Small tables with named rows and columns. After each table, cells are looked up by row and column.

kamopel =
,fadi,gepu
tun,2789,-5781
pafa,-1457,6989
ruleza,-2734,-5201

What is the fadi of ruleza in kamopel? -2734
What is the fadi of tun in kamopel? 2789
What is the gepu of pafa in kamopel? 6989
What is the gepu of ruleza in kamopel? -5201
What is the fadi of pafa in kamopel? -1457
What is the gepu of tun in kamopel? -5781

ref =
	tar	mivi	vamabin	fugeri	vukulo	tagi	muzeke	pezal	gitabo
gizifek	-1.4	0.6	-2.0	-1.7	-0.4	1.5	-0.2	0.4	0.3
fizugot	-0.9	-0.2	-1.5	-3.7	-5.2	1.8	0.0	2.4	8.2
vup	-2.5	-0.1	-6.3	-2.4	-0.6	-0.7	-4.6	-0.3	-1.0
losokit	-0.7	-0.6	-1.3	-0.6	0.2	0.8	-1.2	1.9	-1.2
luguki	-1.1	-0.2	-2.3	-1.7	0.6	0.0	-0.4	0.4	0.2

What is the fugeri of gizifek in ref? -1.7
What is the tagi of gizifek in ref? 1.5
What is the vukulo of vup in ref? -0.6
What is the pezal of losokit in ref? 1.9
What is the vamabin of gizifek in ref? -2.0
What is the pezal of fizugot in ref? 2.4
What is the tar of vup in ref? -2.5
Row with the largest mivi: gizifek

tedu:
,zike,povukav,ganupek,pebaz,dap,fum,sol
gek,5.1,6.8,5.6,5.5,4.9,5.4,4.6
mobipo,4.7,6.5,4.7,4.8,4.3,2.9,2.6
zarimi,4.3,6.8,5.3,3.7,5.6,6.7,8.3
sir,5.1,4.9,6.1,5.1,5.0,6.5,6.4
vib,5.1,5.5,6.8,4.8,4.1,3.3,8.9
paze,4.8,1.7,5.5,5.5,4.9,5.6,2.9
pum,5.1,6.8,5.8,5.3,3.2,6.0,6.4
mut,5.0,4.5,6.0,5.6,5.8,6.4,0.8
dozot,6.1,3.8,4.9,3.6,6.4,4.5,0.4
sib,4.7,7.0,5.6,3.8,7.5,4.2,2.9

sir, ganupek -> 6.1
gek, pebaz -> 5.5
pum, zike -> 5.1
dozot, zike -> 6.1
dozot, dap -> 6.4
paze, dap -> 4.9
mut, sol -> 0.8
sib, pebaz -> 3.8
sib, zike -> 4.7
zarimi, ganupek -> 5.3
paze, zike -> 4.8
zarimi, dap -> 5.6
zarimi, zike -> 4.3
sir, povukav -> 4.9

levo
           mok  vonafu    nos    dut
minup    -41.6    53.6  -68.0  -63.0
temat    -52.8   -56.3   39.5   20.9
zuvob    -66.2   -53.2   63.8   17.5
beka     -21.9    48.4  -69.4  -73.3
gugevel   33.6   -48.4   -7.8   46.9
pufiso    61.2   -35.6  -54.0   29.9
botozog   26.8   -63.0   12.3   37.2
rir      -68.4   -38.0   54.5    2.2
puza      42.3   -47.1  -28.1   29.1
big       43.8   -54.1   -1.3   32.7
vobi     -89.1    -1.3   34.0  -31.2
lilala   -50.3    28.0  -14.0  -50.7
dokulu   -18.1   -64.9   41.1   30.9
detem     -3.9    58.2  -67.6  -67.2

What is the nos of vobi in levo? 34.0
What is the mok of big in levo? 43.8
What is the vonafu of vobi in levo? -1.3
What is the vonafu of temat in levo? -56.3
What is the nos of gugevel in levo? -7.8
What is the mok of gugevel in levo? 33.6
What is the nos of dokulu in levo? 41.1
What is the nos of zuvob in levo? 63.8
What is the vonafu of puza in levo? -47.1
What is the dut of beka in levo? -73.3
What is the dut of lilala in levo? -50.7
What is the vonafu of beka in levo? 48.4
What is the nos of botozog in levo? 12.3
What is the mok of rir in levo? -68.4
What is the vonafu of big in levo? -54.1
What is the dut of gugevel in levo? 46.9
What is the mok of puza in levo? 42.3

